Rows are one point carried round by a steady rotation, each followed by how many ticks it has turned.
The counts run from 0 to 321.
[-1.19 -3.50  4.66  0.74 -1.14  0.36 -3.19 -3.92  0.35  0.66  0.15 -0.69
 -2.68 -1.16  2.89 -0.49  1.82 -0.18 -1.60 -2.48 -1.76  4.26 -0.18 -0.46
 -3.18 -1.99  0.04  0.39  1.64  1.17  0.71 -1.50  4.14 -0.86  1.81  0.54
 -1.62 -0.88  3.59 -0.55 -1.96 -1.65  2.83  3.09 -1.61 -1.94  3.43] -> 121
[ 2.84 -0.96 -1.48  1.65 -2.43  0.21  2.97 -3.61  1.49  3.32  2.38  2.26
  1.69  1.81  0.20 -1.89 -1.88 -0.14 -0.49  0.67 -3.11  0.30  0.93 -3.92
 -0.75  3.01 -3.53  3.19  1.13  0.99 -3.27 -0.56 -0.16  3.66  1.17 -2.92
  0.83  1.29  0.72  4.09 -3.65 -0.44  0.01 -2.24  0.64  2.53  2.30] -> 12
[ 1.55 -2.14  1.68 -0.08 -4.64 -1.69  1.31  0.55  1.28 -2.52 -3.18 -0.94
 -0.75 -3.06  5.24  0.42  3.13 -0.41 -0.80 -0.23  0.48  2.17 -3.14  0.41
  0.55 -1.33  0.46 -0.60 -2.74 -0.33 -3.55  3.29 -0.06  1.30  2.25 -0.82
 -0.94  4.67 -3.17 -2.23 -0.20 -2.47  0.78 -3.05  0.62  2.28 -0.92] -> 260
[ 3.91  0.11 -1.98  0.68  1.25 -0.43 -2.10 -4.84  0.11  1.80  0.44 -1.00
  2.33 -2.50 -0.33  0.37  3.70 -1.56 -2.84 -1.30 -0.14  2.58 -0.41 -1.35
 -3.67  1.77 -1.32 -3.51 -1.99  1.83 -3.26  1.35 -0.47  0.58  0.29 -4.65
  1.67 -0.98 -3.74  2.78  1.03 -1.22 -0.03  0.58 -2.54 -2.58 -0.11] -> 132
[-0.85  0.05  1.65  1.00  6.60  2.29 -1.14  0.36 -3.26 -1.38  0.55  1.05
 -0.38  1.89 -2.16  1.66 -4.37  1.55  1.28  2.84 -0.98  1.69  1.07  2.41
 -0.41  2.94 -0.48 -1.40  4.61  0.80  1.37 -0.89  1.53  0.41  0.69  3.27
 -1.56 -1.98  3.64  1.88 -0.08  1.94  0.57  1.36  0.09  4.30  2.92] -> 208
[ 1.22  3.89 -0.21  1.62 -1.47 -0.91  4.45  4.39  1.24 -2.99 -0.40 -2.68
 -0.05 -0.56 -1.59  1.93  0.10  0.65  1.79  1.66 -3.02 -3.60 -1.11  1.48
  1.96  1.89 -1.92  1.94  2.07 -1.92  2.40  1.90 -2.41  1.50 -1.37  2.39
  0.30 -1.11 -3.78  0.94  3.22 -3.85  0.87 -0.52  3.19  2.97 -0.57] -> 173
[ 2.77  0.49 -2.28  1.32 -0.63 -2.03  1.90  0.28  2.24  1.94  1.82 -1.34
  1.65 -3.90  2.92 -2.51  2.87 -2.49 -3.92 -0.44  0.75  2.14  0.65 -2.57
 -0.53  0.15  0.17 -0.20 -2.16  1.36 -4.64  0.42  0.19  1.49  1.63 -4.28
 -1.94  0.01 -2.06  0.30 -2.08  0.93 -1.34 -3.15 -0.57  1.58 -6.04] -> 43
[-3.87 -3.60  4.62  0.38  3.03 -2.82  0.60  0.35  0.38 -1.48 -0.39 -0.80
 -1.84  4.43  1.71  1.48  2.84 -0.83 -2.45 -0.21 -2.64  1.78  1.06  2.77
 -0.25  0.82 -0.31  1.52  0.95  1.40 -2.23 -3.17  1.78  2.82 -0.21  1.05
 -0.56  0.59  3.91  0.48  0.13 -1.30  2.39 -0.12 -0.13 -0.49  4.94] -> 113
[ 1.66  0.50 -1.20  1.56 -3.23  0.26 -0.29  0.08  0.88 -2.04 -1.34 -1.80
 -0.30 -4.42  3.79 -2.74  3.09 -2.23 -4.48  0.70 -0.42  0.17 -1.47 -0.03
 -3.70 -1.72  3.05 -2.32 -3.94  1.66  2.78  1.94  1.14 -1.37  0.93 -1.30
 -1.33  0.61 -3.72 -3.54  1.97 -0.58  0.27  0.76 -0.76 -2.20 -1.61] -> 155
[ 2.17 -2.07  2.21 -0.38  1.70 -4.61 -1.07 -3.78 -1.17  1.88  0.10 -3.00
 -1.79 -4.51  1.37  1.59  0.40 -0.83  3.60 -0.18 -1.31  2.21  0.86  1.05
 -2.68  1.15 -1.76  1.73 -0.51 -1.39 -4.21  2.11 -0.24  1.00 -2.88  0.83
 -2.70  2.94  2.06  2.23  0.03 -0.77  2.74 -1.11 -3.60 -0.86  0.24] -> 135
[-2.78  3.86  0.19 -1.04 -3.59  1.07  0.29  0.54  1.93 -0.02  1.35  2.52
  2.25  1.68 -1.24  3.19 -4.47  2.49  1.68 -2.00 -2.93 -1.68  1.54 -2.71
  0.07 -1.07  0.19  2.78  1.62  1.29  4.21  1.80  0.58  0.74  1.15 -0.22
  2.12  0.69 -1.62  3.47 -2.91 -1.05  0.32  1.54  3.90 -2.06  3.01] -> 93
[-2.22  1.67  2.72  2.37 -2.15 -1.44  4.14  0.54  2.58 -2.05  1.06  0.06
  3.10 -3.38 -0.15  0.65 -1.64  1.22 -5.11 -1.20  2.92 -0.77  2.11  0.82
 -0.10 -0.79  1.04 -1.16 -0.49 -3.50 -1.23 -0.64  2.03  0.71  1.33  2.35
  1.00  0.22  1.23 -1.60 -3.58 -0.13 -1.88  1.05 -1.76  1.38 -6.07] -> 57
[ 3.47  1.69  1.46  2.69  0.35 -1.77  1.97 -1.79 -0.58 -1.81 -1.18 -0.18
 -0.28 -4.81  0.61 -0.40 -4.57 -4.02  1.74  1.70 -4.09 -1.57  0.00 -0.19
 -3.14 -0.04 -3.86  2.46  0.80 -3.08  2.67  1.66  1.21  0.81 -0.27  1.76
 -2.83  1.10 -0.48 -2.69 -2.38 -3.50  1.96 -0.42 -2.02  1.32  0.76] -> 150
[-4.03 -4.40  1.97  0.60 -0.29  2.11 -0.02 -0.85  0.06 -0.21  1.05  0.29
  0.24  2.38  1.18 -3.11  0.86  0.93  0.91  0.92 -3.79 -0.72  1.27  2.70
  0.67  3.10  2.65  3.00  0.04  2.35  2.18 -1.40  1.57  1.04 -0.04  2.18
 -1.76  1.52  3.94  2.82 -3.77  2.41  1.68  0.11  1.72  0.56  3.68] -> 217
[-1.69  2.21  2.80  2.61 -2.30 -0.09  1.52  1.23  1.01 -2.97  1.98  3.00
  2.45  2.78 -0.96  1.65 -0.45  2.90 -2.05 -1.90  0.82  1.70 -0.82 -0.27
  0.64  1.86  1.65 -1.89  5.37 -3.52  1.91 -2.08  1.89  2.33  1.80  2.01
  2.12 -4.52  0.43  0.82 -2.55 -0.63  0.92  2.95  2.86  0.21 -2.79] -> 299
[-1.58 -3.16  2.32  4.07  0.90 -1.44 -1.51 -5.20 -2.72 -2.66 -0.05  0.41
  2.36 -0.53  0.43  0.14  2.57 -0.13  1.46  0.60 -2.99 -1.09 -0.45  3.42
 -4.26  1.85 -0.09  0.44  0.58 -2.38  2.02 -0.88  0.39  0.20 -3.11  2.09
 -0.13  0.69  2.24  2.88 -2.02 -0.23  2.06  0.09 -0.96 -4.17  3.64] -> 128
[ 0.71  1.64 -1.51  0.91 -0.53  0.37 -0.87 -2.19  0.07 -0.17 -3.89 -0.90
  1.63 -0.42  2.16  1.29  3.72 -0.93 -0.88  2.73 -1.45  0.62  3.73 -2.05
  1.81 -0.67 -1.97  2.04 -0.66  1.12 -4.30  0.00  0.36  2.08  1.03 -1.28
  4.40  6.00 -0.17  2.33 -0.11  0.17 -2.26 -3.06 -3.03 -0.14  2.70] -> 21
[-5.16  2.50  2.05 -0.80 -0.21 -1.83  2.73  5.05  1.80  0.26  0.02 -1.66
 -1.11  0.69 -1.03  2.25 -2.15  2.53 -2.03  0.08  1.08 -1.59  4.76  0.18
  2.03 -2.05  1.41  5.23 -1.00  0.77 -0.78  0.31  0.40 -1.04 -1.70  0.74
 -2.59  0.95  2.36  1.93  0.29  1.63 -1.72 -3.26  2.19 -0.35  1.18] -> 79
[ 2.45 -2.53 -0.36  3.69  0.18 -1.39  2.34 -2.22 -0.60 -3.34 -0.85  1.60
  3.60  0.42  1.87 -2.15  1.51 -3.58 -1.95  2.43 -1.47 -0.36 -3.10  1.79
 -2.32  4.09 -1.60 -1.35 -3.18  0.75 -2.22  0.53 -1.87  2.05  1.33 -2.10
 -1.16  2.85 -2.78 -1.22 -2.49 -1.37  0.28 -3.59  1.39  2.59 -1.21] -> 252
[-0.23 -2.53  1.27  0.44  2.44  1.42 -3.08 -2.91 -3.26 -1.32 -3.26  0.68
  1.16 -2.15 -0.78  2.78  0.81  1.30  3.84 -0.08 -3.91 -1.86 -1.02  2.95
  0.77 -0.67 -1.27  2.34  1.19 -1.62 -0.77  2.22  0.03 -0.52  0.73  2.55
 -0.32  2.96 -1.23  3.52 -1.70  0.06  2.17 -2.51 -0.68  1.97  5.58] -> 231
[ 3.91  1.97 -2.94  0.93  1.76  1.30 -2.57 -3.68 -1.91  1.18 -3.42 -0.83
  1.80 -5.89  2.70  1.57  0.58 -0.85  0.51  0.61  0.25  2.71  1.36 -2.77
 -1.87 -2.84 -1.65 -1.80  2.46 -0.50 -0.71  0.34  1.56 -0.70  3.37 -2.15
  1.62  1.97 -1.51  1.35 -0.64  1.40  0.05 -0.08 -3.98  0.81  0.37] -> 29
[ 1.79 -1.74 -0.25  3.87  1.28  1.91 -2.34 -2.95 -5.02  1.44 -2.00  3.66
 -0.86 -1.31  2.36 -0.99 -1.92  1.68 -1.38  1.57 -0.89 -0.18 -0.56 -1.20
 -2.25 -1.34 -0.82  1.17 -0.12 -0.61 -3.45 -0.86  1.45 -0.63  0.43  0.15
 -3.03  1.30  1.85  1.97 -1.28  4.53  0.28 -4.87 -1.52  0.65  4.41] -> 15
[ 0.92  3.68 -0.04  2.07 -0.09 -0.57  1.62  1.23  0.20 -3.46 -0.24  2.44
  4.55 -4.19  1.63  2.68 -3.94 -0.03 -2.36 -0.96  0.36 -1.31 -1.53  0.49
 -0.50 -1.22  1.55 -3.70 -0.68 -2.17  0.74  2.47  1.37  1.99  3.68  0.13
 -0.74 -0.51 -4.58 -2.59 -2.38 -0.70  0.32  0.21  0.32  2.24 -5.37] -> 59
[ 2.35  3.90 -0.17 -0.43 -3.22 -1.43  0.86  1.65  1.04  2.45 -0.15 -4.56
 -2.18 -6.25 -2.46  1.17 -0.10  3.25  0.46 -0.74  3.06 -0.15  1.40 -1.27
 -0.47 -1.63  0.00  2.16 -0.32 -2.49 -0.89  2.91 -0.83 -3.12 -3.26  1.62
 -2.30 -0.17  0.29  2.44  2.99 -0.22 -0.93 -0.87 -1.44 -0.57 -1.79] -> 167
[ 2.64  1.64 -1.78  0.88  1.02 -2.89  0.55  0.93 -1.23  0.28 -1.08 -0.49
  0.67 -4.04  3.19 -0.28 -1.71 -2.28  0.75  1.19 -2.64 -0.01  0.76 -0.78
  0.47  0.37 -0.03  3.44 -1.89 -0.21 -2.90  2.07  0.49  2.48 -0.94 -1.60
 -3.90  3.79 -2.32 -0.57 -1.86  1.16  0.29 -4.86 -0.63  2.12 -4.40] -> 45
[-0.48  2.97  1.65 -2.12  3.78 -0.89 -3.44  1.41 -0.82  1.50 -0.81  1.28
 -0.22  1.85  0.80  2.13 -3.47 -0.69 -0.46 -0.91 -3.66  3.09  2.45 -1.95
  2.21  0.24  0.17  2.51 -0.48  4.63 -4.58  1.24  2.82  4.24  0.67 -1.72
 -1.87  1.80 -1.35  0.78 -2.03 -0.42  0.64 -2.67 -0.37  1.59 -1.17] -> 318
[ 0.89  2.62  2.07 -2.37 -0.87 -1.69 -1.14  5.61  1.43  0.41 -0.36 -1.55
 -2.53  0.01  0.54  1.86 -0.97 -1.03  1.36 -1.89  0.66  3.77 -1.80 -0.57
  0.71 -0.40  0.59  2.89  0.77  2.78 -0.47  2.37  0.45 -0.23  0.35 -2.78
 -4.87 -0.75 -3.17  0.28  1.04 -1.58  1.07 -3.20  5.26  0.99 -2.92] -> 76
[-1.57 -4.16 -0.04  1.77 -2.43 -2.59  3.25 -0.97  2.37  0.31  1.41 -3.84
  1.52 -3.50  5.35 -1.03  5.37  0.05  1.06 -1.46 -0.90  0.67  1.01  1.50
 -0.27 -0.30  2.22  0.77  1.40 -3.11  1.35 -1.23  1.22  1.66  1.85  1.51
  0.07  1.23  2.29  1.04 -2.76  2.45  2.42  1.47 -0.88  0.01 -1.19] -> 33
[-1.14  2.35  2.84 -1.53  4.10 -2.11 -3.83  1.30 -1.70  1.22 -1.41  0.96
 -0.29  0.91  0.46  2.13 -4.44 -0.32  1.57 -0.79 -4.44  1.66  2.43 -0.42
  2.82  0.00 -0.28  4.86  0.23  2.28 -3.31  0.98  2.45  3.91 -0.83  0.39
 -3.11  3.06  0.25  1.48 -2.97  0.47  1.75 -3.06 -0.13  1.60  0.11] -> 319
[ 1.94  4.04  0.99  1.92  0.61 -1.11 -2.28  1.42 -0.61 -4.10 -5.22 -2.54
  0.59 -2.95 -0.73  0.81  2.66 -3.25  0.23  2.08  1.14  2.92  0.39  0.99
  2.43 -1.50 -1.80  1.68 -0.06 -0.65 -0.25  0.22  0.69 -0.72 -0.17 -0.24
 -0.41  2.97 -3.36 -2.76 -0.29 -3.36 -2.34 -2.85  0.12  0.61 -4.02] -> 53
[-5.93  2.56  1.89  0.99  1.06 -1.05  2.84  6.15  0.08 -1.84 -0.37 -0.01
  0.65  1.92 -0.62  1.53 -2.37  2.58 -4.03  0.35  1.46 -2.91  4.27  1.71
  1.54 -1.45  2.31  3.12 -2.65  1.05 -0.41 -0.59 -0.15 -0.58 -1.09  1.67
 -1.91  0.21  2.10  1.42  0.55  2.81 -2.20 -2.70  1.83 -0.39  0.96] -> 80
[-1.22 -4.82  5.21 -0.88 -1.16  1.90 -3.32 -3.98  0.29  3.01  0.42 -0.73
 -1.34 -1.28 -1.33 -2.19  2.09  1.29 -0.73 -1.56  0.60  4.19 -0.05  1.26
  0.16  2.57 -0.40  1.15  0.65  1.59 -4.65 -0.28  1.61 -1.37 -0.57  1.82
 -0.99  1.57  4.65  3.12 -3.26 -0.44 -0.26 -0.19 -1.48  0.82  1.01] -> 225
[ 0.67  3.78  0.67  0.45 -1.53 -0.07 -0.98  0.86 -0.65 -1.61 -1.87 -1.55
  0.61 -5.89 -1.12  2.19 -1.61  0.65  4.24 -1.46  1.18 -0.02 -0.31 -0.19
 -0.15 -3.40  0.01  2.42  3.13 -2.57  5.03  2.08  1.59 -4.13  0.85  0.96
 -2.52 -0.36 -1.46  0.18 -1.97 -0.66  0.81 -0.82  2.26 -0.96 -2.98] -> 62
[ 1.49  3.98 -0.76  2.59  0.97  0.56 -2.08  2.07 -0.83 -4.25 -5.01 -1.55
  1.91 -2.37  0.82  0.71  3.89 -2.94 -2.14  1.89  0.64  1.39 -1.04 -0.27
  2.01 -1.98 -1.09 -0.19 -1.17  0.60 -1.14  0.97  0.79 -1.20  1.59 -1.28
 -0.04  1.19 -5.77 -2.49  0.31 -2.03 -2.56 -3.97  0.60  0.58 -3.67] -> 52
